In the data rows, the value 500 means zero.
Some points, one per row:
tensor([367, 139, 441, 356, 473, 381, 387, 146, 459, 550, 572, 704, 803, 528, 503, 496, 703, 525, 292, 766, 567, 302, 404, 544, 399])
tensor([668, 825, 631, 670, 495, 674, 555, 987, 549, 317, 523, 319,  81, 370, 442, 481, 173, 474, 809, 294, 548, 683, 675, 612, 663])
tensor([326, 243, 353, 239, 452, 455, 350, 121, 470, 654, 511, 724, 907, 538, 489, 445, 999, 449, 312, 785, 449, 258, 522, 540, 334])
tensor([361, 276, 461, 415, 588, 396, 319, 375, 525, 564, 577, 682, 613, 463, 562, 499, 616, 498, 345, 673, 569, 401, 429, 509, 499])
tensor([252, 137, 439, 367, 361, 446, 565,   0, 363, 532, 454, 806, 915, 471, 477, 378, 967, 685, 229, 760, 458, 225, 345, 497, 349])
tensor([391, 242, 397, 358, 496, 413, 564,  78, 446, 689, 527, 691, 859, 544, 456, 500, 839, 560, 189, 672, 405, 301, 369, 385, 389])
tensor([308, 311, 530, 369, 512, 564, 537, 242, 382, 589, 433, 686, 825, 468, 487, 484, 807, 522, 319, 728, 460, 321, 510, 590, 355])
tensor([500, 420, 522, 491, 424, 465, 575, 430, 417, 383, 463, 564, 684, 465, 441, 502, 595, 530, 448, 532, 525, 458, 520, 488, 461])
tensor([590, 652, 599, 566, 524, 514, 522, 697, 526, 435, 475, 360, 287, 515, 576, 511, 255, 534, 603, 375, 560, 676, 461, 448, 564])
tensor([269, 122, 360, 295, 451, 465, 387,   0, 376, 599, 505, 743, 892, 605, 525, 484, 942, 547, 207, 730, 534, 249, 395, 499, 286])
tensor([294, 134, 360, 317, 487, 404, 542, 128, 442, 526, 427, 739, 954, 546, 474, 484, 884, 548, 328, 647, 540, 321, 449, 451, 265])
tensor([749, 873, 642, 716, 558, 517, 436, 965, 588, 428, 468, 137,  71, 478, 495, 494, 126, 417, 817, 334, 538, 652, 641, 450, 698])
tensor([740, 759, 564, 631, 518, 599, 504, 838, 530, 374, 561, 337, 245, 473, 466, 537, 252, 435, 666, 354, 472, 701, 583, 491, 595])
tensor([501, 374, 443, 444, 503, 500, 376, 250, 370, 565, 412, 621, 639, 609, 489, 462, 743, 465, 339, 512, 503, 421, 457, 528, 386])
tensor([304, 215, 388, 326, 495, 484, 505,   0, 312, 642, 456, 762, 901, 549, 447, 452, 879, 551, 202, 746, 376, 221, 413, 506, 301])
tensor([586, 568, 455, 490, 579, 466, 430, 679, 510, 535, 449, 395, 531, 576, 382, 526, 529, 432, 655, 474, 598, 517, 716, 447, 451])
tensor([469, 363, 468, 451, 467, 417, 459, 384, 422, 629, 506, 598, 599, 576, 416, 474, 628, 515, 371, 566, 537, 381, 359, 489, 472])
tensor([683, 756, 592, 502, 643, 600, 465, 730, 500, 449, 477, 311, 256, 493, 430, 564, 261, 437, 674, 371, 499, 577, 670, 522, 504])
tensor([549, 510, 519, 514, 526, 504, 467, 522, 451, 412, 448, 459, 516, 511, 500, 495, 394, 493, 504, 479, 506, 508, 465, 546, 523])
tensor([589, 650, 551, 459, 377, 574, 532, 507, 541, 494, 469, 390, 400, 506, 543, 487, 538, 503, 488, 443, 454, 566, 414, 412, 591])
tensor([749, 867, 526, 670, 554, 411, 486, 999, 526, 437, 486, 231, 143, 497, 425, 475, 164, 561, 780, 351, 583, 815, 545, 511, 693])
tensor([506, 590, 475, 493, 529, 490, 416, 568, 492, 542, 473, 421, 476, 535, 469, 465, 582, 397, 571, 478, 463, 484, 613, 507, 507])
tensor([442, 373, 426, 436, 473, 419, 423, 325, 407, 617, 484, 582, 609, 600, 388, 457, 628, 514, 385, 602, 579, 385, 375, 501, 453])
tensor([409, 524, 487, 460, 482, 496, 596, 496, 560, 532, 429, 480, 662, 472, 499, 542, 697, 510, 450, 504, 460, 485, 592, 507, 445])
tensor([670, 745, 532, 680, 527, 563, 526, 805, 492, 364, 610, 330, 180, 491, 491, 512, 200, 412, 661, 322, 540, 726, 566, 544, 575])
tensor([204,  70, 455, 285, 493, 400, 475,   0, 408, 456, 594, 762, 918, 459, 512, 590, 742, 594, 169, 714, 458, 213, 406, 446, 341])
tensor([300, 410, 516, 473, 532, 466, 470, 395, 507, 547, 517, 587, 582, 448, 524, 484, 444, 532, 534, 575, 443, 413, 531, 507, 476])
tensor([641, 752, 481, 646, 485, 450, 591, 815, 504, 473, 465, 245, 277, 581, 397, 568, 304, 503, 699, 323, 586, 722, 569, 470, 575])
tensor([260, 228, 330, 273, 476, 453, 414,   0, 409, 639, 477, 760, 866, 524, 470, 432, 999, 466, 241, 684, 390, 195, 515, 560, 266])
tensor([380, 194, 368, 258, 499, 503, 439,  88, 475, 492, 429, 608, 932, 582, 527, 531, 973, 444, 258, 651, 519, 282, 546, 546, 259])
tensor([443, 442, 440, 414, 464, 385, 527, 416, 396, 459, 499, 519, 625, 535, 494, 552, 558, 628, 433, 592, 568, 499, 363, 501, 481])
tensor([358, 223, 457, 374, 457, 539, 430,  75, 367, 530, 583, 739, 736, 488, 581, 478, 779, 489, 311, 642, 520, 263, 412, 556, 330])
tensor([735, 890, 587, 675, 547, 617, 601, 957, 536, 515, 494, 207, 107, 480, 398, 528, 230, 493, 661, 271, 471, 731, 576, 443, 647])
tensor([561, 559, 565, 785, 490, 420, 668, 695, 353, 438, 529, 411, 348, 514, 394, 477, 304, 633, 547, 461, 616, 653, 424, 471, 496])
tensor([400, 275, 420, 410, 499, 445, 414, 329, 499, 493, 502, 675, 843, 505, 531, 469, 828, 446, 403, 635, 498, 418, 504, 505, 370])
Here are 12 more points, each followed by its number:
tensor([584, 690, 486, 588, 453, 423, 539, 707, 567, 444, 404, 345, 369, 549, 507, 447, 359, 459, 695, 386, 591, 621, 545, 497, 582]) 0
tensor([599, 659, 697, 636, 526, 612, 472, 639, 515, 428, 373, 292, 212, 580, 484, 515, 206, 492, 516, 394, 551, 546, 479, 560, 581]) 1
tensor([414, 203, 453, 344, 463, 542, 418,  32, 400, 501, 539, 786, 831, 499, 487, 435, 835, 507, 281, 646, 381, 267, 389, 496, 348]) 2
tensor([480, 357, 461, 360, 562, 460, 426, 296, 441, 578, 517, 647, 740, 472, 501, 527, 592, 474, 402, 580, 455, 356, 523, 462, 356]) 3
tensor([555, 503, 511, 457, 459, 416, 418, 560, 597, 455, 554, 459, 486, 477, 538, 500, 462, 509, 614, 497, 574, 523, 459, 462, 552]) 4
tensor([762, 859, 485, 628, 473, 559, 586, 908, 576, 438, 508, 321, 210, 528, 497, 465, 410, 378, 691, 259, 461, 758, 575, 506, 663]) 5
tensor([483, 516, 547, 525, 482, 459, 517, 622, 505, 514, 508, 482, 497, 471, 544, 460, 429, 552, 505, 582, 484, 508, 506, 494, 554]) 6
tensor([521, 568, 590, 536, 508, 459, 570, 614, 595, 426, 471, 361, 434, 397, 487, 606, 381, 556, 743, 365, 675, 525, 659, 481, 468]) 7
tensor([301, 151, 418, 260, 489, 502, 417,  80, 313, 511, 399, 700, 912, 591, 498, 443, 769, 567, 202, 745, 403, 299, 415, 550, 310]) 8
tensor([598, 713, 555, 725, 587, 553, 522, 999, 769, 438, 595, 376, 155, 406, 540, 564, 160, 362, 737, 256, 570, 707, 616, 490, 719]) 9
tensor([314, 138, 483, 546, 459, 399, 569, 151, 263, 536, 520, 739, 788, 546, 455, 445, 713, 658, 220, 669, 541, 375, 287, 485, 355]) 10
tensor([508, 470, 392, 440, 479, 427, 423, 469, 544, 536, 447, 481, 653, 516, 494, 458, 611, 477, 558, 495, 529, 473, 539, 425, 475]) 11
Which three of these numbered points are nearest to each point below, ignoring the direction in which the first points spread most? Their numbers follow each, nearest first.
tensor([378,  47, 383, 429, 426, 418, 543,  43, 302, 532, 570, 814, 905, 565, 404, 477, 903, 617, 229, 666, 549, 277, 308, 467, 239]) > 10 2 6
tensor([240, 203, 423, 411, 479, 496, 454, 158, 583, 574, 609, 796, 757, 509, 538, 460, 766, 431, 333, 685, 504, 201, 504, 523, 401]) > 9 6 4
tensor([678, 629, 512, 622, 495, 406, 459, 789, 686, 428, 545, 378, 312, 479, 514, 496, 299, 524, 686, 396, 564, 657, 482, 489, 641]) > 4 6 11
tensor([569, 665, 533, 808, 577, 420, 506, 832, 595, 462, 625, 381, 180, 457, 580, 523, 134, 439, 670, 336, 549, 736, 608, 446, 646]) > 9 6 4
tensor([520, 594, 584, 444, 582, 629, 518, 326, 507, 487, 325, 339, 472, 543, 574, 567, 527, 449, 515, 446, 387, 455, 525, 488, 421]) > 1 8 2
tensor([600, 728, 512, 681, 590, 561, 642, 788, 598, 575, 521, 371, 246, 471, 407, 591, 286, 441, 612, 281, 413, 603, 646, 432, 560]) > 3 9 6
tensor([543, 562, 555, 589, 490, 469, 633, 682, 563, 470, 500, 401, 441, 453, 498, 519, 246, 601, 582, 446, 472, 593, 529, 456, 604]) > 6 4 3
tensor([754, 789, 607, 798, 572, 606, 550, 893, 529, 260, 542, 276,  71, 456, 514, 552, 132, 369, 731, 211, 520, 742, 576, 564, 626]) > 2 3 8
tensor([760, 846, 554, 673, 544, 487, 442, 999, 683, 438, 436, 169, 145, 486, 460, 527, 127, 429, 828, 254, 540, 797, 612, 410, 685]) > 11 4 0
tensor([751, 716, 634, 628, 428, 574, 523, 806, 432, 385, 383, 260, 282, 573, 413, 463, 220, 495, 721, 423, 610, 652, 499, 523, 611]) > 8 0 1
tensor([547, 453, 379, 353, 515, 436, 435, 503, 640, 579, 536, 528, 642, 520, 514, 531, 725, 447, 570, 511, 517, 439, 577, 441, 419]) > 11 4 5
tensor([471, 515, 558, 598, 513, 505, 519, 641, 540, 479, 589, 439, 387, 444, 578, 479, 408, 606, 515, 524, 498, 550, 533, 451, 543]) > 6 4 3
tensor([286, 218, 471, 334, 430, 431, 598, 178, 482, 526, 454, 708, 782, 439, 532, 432, 637, 644, 342, 688, 422, 318, 414, 439, 419]) > 6 4 0
tensor([588, 571, 440, 503, 492, 473, 392, 628, 581, 483, 464, 394, 489, 492, 467, 504, 402, 449, 684, 367, 504, 580, 513, 415, 579]) > 11 4 0
tensor([554, 594, 446, 637, 486, 521, 554, 650, 578, 498, 527, 547, 440, 470, 465, 501, 645, 385, 654, 335, 474, 619, 668, 513, 511]) > 5 11 0
tensor([239,  71, 403, 280, 563, 396, 320,   0, 423, 710, 547, 746, 901, 530, 500, 521, 869, 550, 223, 781, 427, 221, 489, 523, 286]) > 3 6 4
tensor([308, 172, 446, 405, 487, 505, 459,  86, 419, 513, 465, 684, 758, 542, 549, 485, 748, 506, 283, 670, 511, 278, 353, 522, 391]) > 1 2 6
tensor([257, 184, 474, 383, 470, 381, 525, 140, 514, 589, 506, 701, 803, 447, 525, 499, 670, 628, 326, 697, 491, 310, 451, 468, 433]) > 6 4 0
tensor([641, 841, 690, 640, 490, 519, 620, 977, 520, 441, 446, 248, 208, 363, 344, 514,  90, 534, 771, 443, 577, 607, 644, 474, 684]) > 6 3 7
tensor([829, 834, 517, 814, 571, 484, 559, 999, 584, 477, 599, 321, 110, 538, 342, 573, 304, 373, 672, 241, 543, 807, 576, 435, 642]) > 5 11 2
tensor([426, 370, 442, 329, 486, 476, 476, 252, 439, 490, 463, 587, 749, 489, 484, 549, 579, 497, 488, 664, 533, 387, 556, 556, 378]) > 3 8 0
tensor([625, 752, 595, 743, 514, 531, 657, 980, 579, 401, 548, 279, 123, 493, 545, 504,  11, 473, 714, 310, 542, 830, 500, 477, 747]) > 6 10 4
tensor([461, 516, 532, 451, 436, 594, 318, 520, 387, 413, 479, 522, 525, 469, 527, 481, 451, 415, 580, 590, 529, 460, 607, 665, 488]) > 8 3 2
tensor([381, 247, 363, 325, 475, 449, 371, 199, 492, 603, 493, 731, 828, 567, 468, 497, 916, 453, 352, 592, 523, 306, 450, 427, 369]) > 11 4 0
tensor([566, 803, 719, 705, 473, 675, 623, 925, 588, 422, 415, 305, 131, 398, 557, 450, 117, 523, 726, 331, 386, 728, 597, 504, 695]) > 6 2 8
tensor([669, 711, 541, 648, 545, 578, 490, 660, 536, 456, 486, 384, 179, 546, 565, 490, 313, 427, 647, 315, 427, 713, 475, 492, 580]) > 2 5 3
tensor([256, 236, 388, 320, 502, 377, 348, 128, 562, 522, 576, 744, 784, 513, 637, 487, 767, 544, 321, 635, 456, 286, 516, 480, 414]) > 4 6 9
tensor([479, 472, 521, 568, 494, 498, 558, 527, 557, 525, 575, 545, 428, 479, 485, 494, 444, 496, 465, 502, 499, 488, 490, 472, 548]) > 6 2 9
tensor([729, 727, 533, 640, 524, 597, 504, 789, 576, 407, 574, 392, 276, 430, 516, 516, 296, 431, 594, 355, 460, 651, 480, 523, 579]) > 2 3 6
tensor([387, 426, 477, 300, 491, 600, 481, 133, 402, 611, 389, 604, 643, 582, 511, 463, 753, 525, 304, 710, 445, 278, 345, 517, 439]) > 1 8 2
tensor([457, 313, 309, 207, 444, 324, 352, 187, 388, 606, 515, 667, 848, 600, 448, 460, 956, 548, 348, 727, 559, 352, 399, 538, 357]) > 11 0 4
tensor([258, 185, 395, 340, 438, 466, 493,  14, 281, 577, 481, 733, 884, 563, 467, 420, 905, 537, 231, 762, 434, 250, 483, 556, 303]) > 8 6 2
tensor([574, 567, 539, 615, 533, 608, 490, 584, 490, 371, 553, 470, 360, 522, 493, 560, 404, 434, 522, 385, 545, 606, 495, 594, 432]) > 2 8 3
tensor([318, 231, 446, 293, 353, 446, 496, 149, 373, 549, 380, 745, 909, 460, 463, 383, 838, 607, 241, 820, 507, 277, 282, 548, 468]) > 6 8 0
tensor([284, 237, 434, 324, 345, 496, 522, 124, 436, 479, 444, 743, 914, 495, 516, 427, 885, 507, 385, 706, 540, 263, 504, 542, 353]) > 0 11 6
tensor([619, 844, 537, 617, 584, 532, 640, 999, 696, 409, 612, 217, 228, 352, 483, 681,  42, 446, 822, 188, 520, 742, 727, 407, 626]) > 7 3 9
